In the rows, 128 means zero.
Each path below is one point turned by a fixed rotation once a step. After each direction that follows a path, write how fast that rotation turns it, in degrees per step (0 if it stays still).
Each turn is a multiple of 5 degrees from 10 to 175, or 0.
Each row of a path follows its step; steps can be skipped.
path 1
step 0: [128 125 131 133 127 123 132 130 117 123 130 124 124 130 125 119 135 130
 126 127 120 122 125 130 118 124 142 140 129 126 137 125 129 121 125 134
 133 129]
step 1: [119 128 138 136 126 120 129 129 126 124 138 121 126 122 134 136 131 123
 126 134 128 135 124 134 129 128 134 133 122 131 124 131 135 135 116 136
 129 124]
step 2: [125 122 134 133 129 124 120 130 133 125 135 129 122 121 116 123 135 129
 132 133 127 114 133 125 132 137 121 139 126 130 122 127 137 128 126 127
 122 131]
step 4: [131 130 130 130 129 125 141 132 125 122 124 120 122 117 124 123 127 136
 126 141 127 126 129 136 137 127 130 130 130 120 134 119 127 129 133 127
 123 116]
step 5: [125 123 126 120 134 133 124 139 129 119 128 130 116 131 133 124 127 128
 126 133 135 128 126 132 126 126 142 134 125 130 126 117 136 141 127 127
 128 126]
step 6: [127 136 129 136 124 128 131 121 131 115 123 139 120 124 124 128 130 123
 128 140 127 135 127 115 129 133 131 134 124 134 129 130 131 138 133 125
 124 131]
step 7: [139 133 125 117 127 128 130 133 140 130 127 132 116 118 125 143 126 125
 128 133 124 126 128 126 126 138 125 123 130 124 125 124 133 131 122 125
 124 131]
step 9: [126 125 125 123 134 121 127 129 131 130 122 136 121 124 132 130 121 134
 124 138 132 142 128 126 120 118 127 124 124 116 129 128 121 133 127 136
 131 124]
step 10: [129 128 136 121 127 132 118 130 121 124 125 139 122 121 123 136 125 138
 123 120 133 137 127 125 124 128 122 136 125 131 124 130 130 130 137 123
 123 123]
[127 130 131 127 126 129 126 125 128 124 131 129 126 130 124 129 127 126
 126 127 130 129 129 127 128 128 126 127 125 129 127 128 131 128 126 129
 127 130]
80
[126 130 125 129 128 126 126 128 129 131 129 127 128 128 126 128 127 130
 129 130 131 125 130 128 128 126 122 127 128 127 127 127 125 128 126 128
 128 126]
65
path 2
step 0: [131 126 125 137 122 141 124 123 117 123 135 121 129 133 132 131 123 132
 122 135 124 122 128 130 129 125 119 120 130 125 130 131 132 121 125 123
 127 127]
step 1: [124 127 126 129 122 127 125 122 123 129 128 126 125 137 129 127 123 131
 132 132 130 123 124 120 125 122 119 136 130 120 130 127 133 114 118 137
 130 127]
step 4: [122 140 128 128 123 128 126 122 125 124 126 128 130 132 124 135 137 131
 131 127 129 114 125 125 122 128 124 129 121 120 124 122 130 137 124 130
 124 136]
step 5: [129 134 121 135 122 118 124 127 120 123 119 124 134 126 130 134 123 126
 132 122 131 129 133 123 119 118 128 126 131 127 129 121 126 134 129 126
 117 130]
step 6: [130 137 133 126 134 123 139 122 123 127 127 128 134 126 132 128 129 130
 128 114 123 126 135 125 130 123 120 125 139 127 130 128 127 123 127 123
 120 133]
step 7: [130 135 127 125 124 137 132 123 127 129 125 135 125 132 130 133 132 129
 130 122 134 132 126 128 124 122 118 117 136 126 135 129 132 129 125 120
 134 140]
step 8: [137 123 128 126 120 124 135 120 127 126 118 126 128 131 128 128 128 124
 125 123 135 132 128 127 127 120 129 131 127 122 128 130 126 129 112 124
 138 133]
step 9: [135 125 129 135 130 133 136 124 124 124 119 117 137 135 121 126 124 124
 130 123 120 124 128 133 131 128 128 127 131 125 128 124 129 129 128 123
 141 131]
step 10: [129 127 123 133 130 133 127 126 128 118 126 120 138 134 122 131 133 135
 116 132 129 129 131 130 127 127 123 124 135 124 137 127 133 122 123 136
 134 129]
[129 128 128 126 126 125 127 128 128 128 128 126 128 129 130 126 127 125
 128 130 124 131 130 129 127 126 132 128 128 129 127 125 124 127 127 125
 127 129]
115
[124 127 129 126 128 129 128 128 130 126 129 129 125 131 128 130 129 128
 127 129 128 129 126 126 127 128 127 126 125 130 130 124 129 128 124 129
 127 129]
110
[128 129 126 128 129 129 127 128 128 132 130 129 130 132 128 128 128 128
 130 127 126 127 126 129 128 129 129 127 128 128 130 126 128 131 132 128
 130 132]
145
path 3
step 1: [124 126 123 121 121 136 128 122 135 127 129 117 125 138 121 130 133 126
 121 129 134 135 123 128 118 129 135 129 129 120 135 129 133 130 130 128
 122 132]
step 2: [135 132 125 122 138 131 137 135 136 115 131 128 130 135 131 127 126 130
 133 135 131 126 123 132 125 126 134 128 133 128 128 129 136 137 127 134
 133 127]
step 3: [134 124 122 131 115 120 132 131 137 132 133 124 128 137 136 132 128 128
 123 123 131 131 128 129 131 126 135 132 136 127 131 136 131 123 126 126
 139 128]
step 4: [129 129 136 122 120 134 134 136 135 129 127 131 140 136 127 131 126 127
 131 124 128 134 126 128 124 127 127 118 123 132 127 134 138 122 130 137
 126 136]
step 6: [118 131 120 125 128 129 134 139 136 131 135 129 129 125 127 123 128 127
 127 121 132 128 124 130 117 116 135 122 126 129 125 125 133 123 127 127
 131 120]
step 8: [117 130 128 129 127 122 129 123 133 131 127 130 132 137 130 129 129 134
 130 111 126 132 124 138 124 134 126 114 130 129 130 130 128 133 127 125
 128 125]
step 9: [129 130 128 119 131 132 117 132 129 131 133 132 131 132 121 136 138 126
 137 126 131 132 122 128 118 127 132 129 124 120 130 133 124 133 139 128
 130 124]
step 10: [135 131 127 127 133 129 129 132 133 120 131 124 130 126 126 121 138 130
 133 122 136 128 117 132 128 137 133 124 131 127 133 129 132 126 118 118
 129 121]
step 11: [124 133 131 128 127 128 130 125 141 134 134 122 136 136 130 131 125 132
 136 134 131 129 122 134 125 130 134 134 122 129 127 131 117 126 125 122
 139 132]
[129 128 127 123 130 127 129 129 128 125 131 127 128 126 128 126 131 127
 126 127 126 130 128 129 127 126 127 131 129 128 128 127 126 130 129 129
 126 124]
95
path 4
step 0: [131 123 129 121 128 137 133 124 133 125 131 127 127 131 115 127 128 131
 123 124 132 135 125 135 127 136 133 140 126 130 123 124 119 125 131 142
 135 130]
step 1: [123 119 133 137 136 127 121 125 140 121 123 121 129 126 131 134 129 128
 126 131 119 131 131 143 133 135 128 131 130 129 129 131 122 129 132 131
 126 119]
step 2: [125 130 128 138 128 133 124 129 122 123 135 133 130 134 135 130 130 126
 112 133 128 133 139 133 121 125 136 126 126 118 127 128 126 132 128 133
 125 134]
step 3: [126 137 124 125 118 132 128 122 136 124 135 129 130 135 123 128 129 127
 132 140 131 131 128 125 122 127 128 124 130 129 126 128 117 135 123 140
 128 116]
step 4: [113 123 122 117 127 125 126 121 134 118 124 124 129 127 135 127 122 129
 136 129 127 129 127 132 120 125 125 130 123 122 120 125 128 125 135 133
 117 129]
step 5: [127 132 133 120 128 137 125 131 134 126 122 144 131 125 124 133 121 130
 118 127 125 130 128 137 128 129 127 127 122 127 119 120 138 135 129 132
 130 128]
step 7: [122 120 117 133 129 127 142 129 138 121 124 122 126 133 134 131 130 130
 121 126 119 125 130 128 125 138 132 126 128 118 125 123 124 132 124 134
 132 132]
step 9: [126 128 129 132 123 133 118 113 137 123 136 122 123 133 133 134 127 123
 121 127 131 126 126 136 120 120 121 123 128 130 127 123 126 123 130 128
 130 121]
step 10: [124 135 125 122 134 130 124 125 125 114 134 132 134 126 136 122 130 128
 130 127 125 128 118 137 122 131 133 119 130 121 118 127 125 132 121 132
 136 133]
[128 129 129 127 126 126 128 126 129 128 126 125 132 130 130 128 128 131
 125 130 131 130 128 127 127 127 128 127 128 128 131 128 129 127 123 127
 127 128]
65
path 5
step 1: [128 131 144 129 131 119 125 130 123 130 127 121 135 133 117 128 132 121
 132 123 122 122 123 120 120 130 127 143 134 130 129 127 131 132 127 125
 135 127]
step 2: [138 118 135 118 136 134 137 124 139 142 130 124 128 123 129 128 122 126
 128 122 125 128 132 122 130 127 120 126 132 133 124 130 124 123 128 121
 124 129]
step 3: [135 130 132 131 127 130 133 141 124 132 140 128 125 125 121 125 131 133
 119 132 120 124 127 127 124 139 131 131 134 131 131 124 141 131 126 119
 136 134]
step 5: [141 128 139 120 135 131 138 126 133 132 133 128 132 129 122 129 124 131
 130 128 132 127 132 127 128 127 130 139 131 135 128 133 134 128 136 115
 129 120]
step 6: [127 123 128 127 132 124 135 130 134 136 133 121 126 126 118 127 133 130
 116 119 120 123 126 123 125 141 125 120 137 127 130 120 132 133 119 126
 131 127]
step 8: [144 117 140 133 133 122 138 133 141 126 129 122 127 127 130 132 124 130
 132 120 124 129 129 124 126 130 126 132 136 126 127 129 131 122 128 119
 131 129]
step 9: [127 132 137 114 133 129 127 133 128 141 141 129 121 129 116 123 130 130
 122 133 121 128 128 121 128 135 125 127 130 131 127 120 137 130 126 126
 126 129]
step 10: [144 122 125 132 132 127 130 127 129 135 129 134 142 130 133 131 138 131
 130 122 125 124 133 125 119 135 131 128 132 141 130 126 131 137 124 127
 132 130]
step 11: [127 129 144 122 137 120 132 133 130 127 124 117 130 129 115 129 124 127
 133 121 128 126 128 124 126 129 127 139 133 129 132 129 134 128 130 117
 135 124]
[129 130 125 129 128 129 127 130 127 128 128 129 132 129 125 129 128 128
 128 127 127 131 126 128 128 129 129 125 125 129 131 128 128 128 125 126
 129 132]
110
[127 127 129 130 131 129 127 130 125 131 129 129 127 127 127 132 131 127
 128 128 128 129 124 127 127 127 127 129 126 129 126 127 126 128 128 130
 125 125]
135
[132 128 130 127 129 127 130 126 129 125 126 127 127 130 124 130 128 125
 129 128 128 127 128 129 130 127 128 130 125 127 128 127 128 127 129 129
 126 131]
110
path 6
step 0: [132 127 136 118 127 129 137 122 125 128 129 129 135 127 129 132 127 132
 127 136 138 136 134 130 125 121 127 124 119 127 122 134 128 125 126 130
 131 127]
step 1: [136 123 130 128 131 128 130 136 125 127 123 130 132 133 127 127 136 122
 117 133 132 126 128 129 136 134 134 138 125 130 129 131 134 124 122 122
 125 123]
step 3: [129 119 125 133 128 126 122 122 131 119 136 141 129 126 132 130 128 128
 128 126 120 131 137 130 131 135 127 126 131 128 129 128 130 133 129 131
 132 121]
step 4: [133 132 125 126 116 133 119 132 132 126 129 128 125 123 127 133 141 131
 131 122 135 120 128 129 125 127 122 128 131 126 126 132 128 136 131 128
 131 127]
step 5: [130 131 131 120 135 133 129 133 128 118 125 131 134 132 127 131 122 139
 130 130 122 128 126 130 128 124 122 128 129 127 118 132 123 134 132 120
 124 128]
step 6: [131 129 129 131 128 129 132 121 120 135 122 126 136 123 131 132 126 131
 132 125 128 121 127 130 129 132 132 131 127 128 125 136 135 122 127 116
 137 132]
step 7: [123 136 137 131 130 138 129 135 117 123 131 130 120 134 127 131 124 126
 126 133 130 130 129 129 122 133 134 125 125 126 135 132 132 126 126 127
 133 125]
step 9: [131 134 123 129 132 131 131 120 132 130 139 130 121 127 137 123 132 130
 133 128 130 120 127 132 126 129 122 117 132 126 133 127 121 130 127 129
 130 126]
step 10: [121 128 122 127 129 124 124 135 128 124 124 133 123 120 131 125 123 129
 135 124 127 127 122 130 135 128 126 138 130 124 131 132 121 141 125 127
 131 128]
[128 124 128 127 131 126 130 130 126 127 129 130 126 129 128 127 126 132
 125 128 125 127 128 128 126 130 130 130 127 127 127 127 127 131 129 129
 128 124]
160
[131 129 131 129 128 128 130 130 126 128 129 129 128 129 128 127 126 128
 126 125 128 130 128 129 128 126 130 130 131 128 130 128 131 123 127 127
 127 129]
65
path 7
step 0: [122 124 132 124 130 129 134 143 119 121 128 126 122 120 128 123 121 122
 130 128 129 130 130 130 125 121 137 130 122 123 123 129 118 127 125 121
 122 129]
step 1: [115 136 123 124 131 136 132 128 127 131 130 125 128 127 134 131 120 119
 117 127 137 136 126 124 130 126 133 133 130 131 132 132 121 135 130 132
 134 125]
step 2: [123 125 136 126 129 131 126 127 137 131 132 114 125 124 133 128 128 125
 127 117 128 117 131 133 127 129 131 137 120 125 133 138 130 128 122 128
 132 128]
step 3: [129 131 132 131 130 128 137 140 133 139 129 133 123 125 137 124 127 126
 120 121 120 128 126 127 137 121 122 132 122 130 127 131 125 122 133 125
 124 132]
step 5: [128 127 133 140 123 136 136 137 124 124 126 120 128 121 125 135 124 136
 126 124 133 133 129 126 124 128 133 140 123 126 131 132 125 123 134 128
 129 123]
step 6: [124 123 123 123 126 133 143 134 132 133 128 128 135 125 130 134 127 123
 127 134 129 127 130 135 134 128 127 133 124 127 118 141 128 133 131 131
 138 127]
step 8: [123 121 127 128 133 131 133 141 119 127 137 121 124 126 131 121 122 121
 126 127 129 131 133 124 135 122 130 126 123 124 129 131 134 126 133 118
 123 128]
step 9: [125 139 124 126 122 132 129 135 133 123 131 125 126 123 129 119 124 124
 114 131 126 133 129 123 123 126 138 133 126 124 133 135 125 138 128 130
 135 130]
step 10: [120 129 135 127 128 129 133 126 132 129 130 122 133 119 125 123 126 121
 127 120 136 124 128 139 123 126 128 141 121 125 130 131 119 121 128 121
 130 131]
[130 133 127 128 129 130 129 125 126 128 127 130 126 126 129 127 129 128
 127 130 129 123 129 131 129 129 130 128 129 126 130 129 130 130 127 129
 128 127]
140
[129 130 128 127 129 128 125 125 130 129 124 126 127 128 127 129 128 126
 125 124 128 129 128 129 129 125 129 127 124 129 127 128 126 128 128 129
 125 126]
40
[128 128 129 126 127 131 124 125 125 129 127 126 132 129 129 126 128 129
 129 127 131 127 126 127 127 127 126 131 129 129 131 128 129 126 128 128
 129 129]
130
path 8
step 0: [125 132 124 128 139 135 131 123 122 139 120 132 128 125 135 121 133 129
 132 127 142 130 118 130 130 126 132 133 126 129 133 115 126 127 129 127
 131 128]
step 1: [126 131 130 126 127 128 136 127 121 122 128 128 126 133 130 119 122 117
 130 124 135 131 124 128 129 122 114 125 115 127 122 125 121 126 135 136
 132 132]
step 2: [124 138 133 126 121 126 127 126 137 143 128 125 121 132 128 125 121 136
 137 126 127 119 124 131 129 122 124 128 130 122 128 127 122 130 128 140
 132 134]
step 3: [132 119 126 127 137 137 124 122 125 136 127 133 125 122 136 116 127 129
 138 116 126 125 127 127 127 118 129 129 134 123 126 130 131 130 135 124
 133 136]
step 4: [127 125 122 123 118 126 117 124 123 121 123 135 119 134 132 127 123 128
 129 126 131 128 117 124 122 130 120 137 125 125 130 127 129 122 140 129
 129 136]
step 6: [118 133 122 120 131 124 127 124 130 131 127 131 125 119 136 116 124 125
 130 127 120 135 133 131 123 124 124 127 130 135 120 129 134 131 135 128
 139 124]
step 7: [123 124 117 130 128 124 126 140 129 135 135 129 115 139 133 128 116 128
 134 125 127 130 126 125 132 136 128 135 129 130 131 129 128 126 139 129
 134 127]
step 8: [137 127 139 129 129 126 131 141 133 132 119 132 126 127 135 130 127 126
 139 126 128 136 134 123 118 126 128 137 126 124 127 130 136 128 137 132
 125 127]
step 10: [121 118 122 134 118 127 136 135 130 136 133 124 135 121 124 125 119 127
 125 121 132 132 126 129 130 131 122 135 122 127 128 132 126 132 141 123
 126 127]
[130 126 127 128 128 128 126 128 125 127 130 129 127 128 124 125 126 130
 128 131 128 133 127 128 131 129 124 128 129 130 125 128 126 127 128 127
 128 129]
125
[131 127 128 126 124 129 128 128 128 128 129 128 129 126 127 129 128 131
 130 125 129 129 129 124 129 127 128 128 129 126 130 132 128 127 127 129
 128 132]
60
path 9
step 1: [127 129 125 130 129 131 133 128 120 128 119 124 131 120 126 125 144 126
 134 130 127 122 134 123 135 130 130 132 134 119 128 131 130 124 137 122
 123 132]
step 3: [127 130 126 131 131 133 139 132 127 121 127 124 118 129 129 130 145 129
 128 131 128 134 132 125 131 125 132 135 127 124 121 128 133 128 137 122
 127 134]
step 4: [126 120 132 131 132 135 129 126 119 123 122 130 127 129 122 125 137 138
 123 130 130 129 134 128 125 119 123 119 127 125 141 120 130 124 128 130
 128 123]
step 5: [129 128 125 125 132 130 131 135 121 120 120 128 122 138 137 130 134 130
 132 134 125 144 126 126 131 125 131 131 131 134 125 124 126 126 135 124
 122 128]
step 6: [125 122 125 137 131 131 131 126 123 124 122 125 131 128 132 129 127 137
 127 125 131 131 147 131 129 119 125 116 128 126 134 133 128 126 131 122
 128 133]
step 8: [135 130 122 137 132 133 130 132 126 126 120 121 127 123 132 130 124 134
 122 124 133 130 140 129 126 121 137 128 141 126 130 130 124 128 128 119
 127 128]
step 9: [121 127 119 129 126 134 128 127 124 131 123 119 126 123 127 129 139 135
 135 131 134 134 128 119 125 132 132 122 126 126 125 127 134 115 121 129
 125 129]
step 10: [130 122 126 136 124 132 132 133 128 122 115 123 122 131 123 131 127 132
 122 131 124 125 130 123 127 125 143 135 135 124 137 123 122 127 128 127
 123 128]
step 11: [126 129 129 129 119 132 133 132 122 124 126 128 131 125 126 137 139 138
 138 125 137 136 129 125 138 128 130 121 134 121 124 124 131 126 126 127
 122 128]
[131 129 129 130 129 128 128 129 130 127 131 130 126 128 127 130 126 128
 127 126 129 132 128 127 131 128 130 129 129 128 127 128 128 130 130 123
 128 131]
140
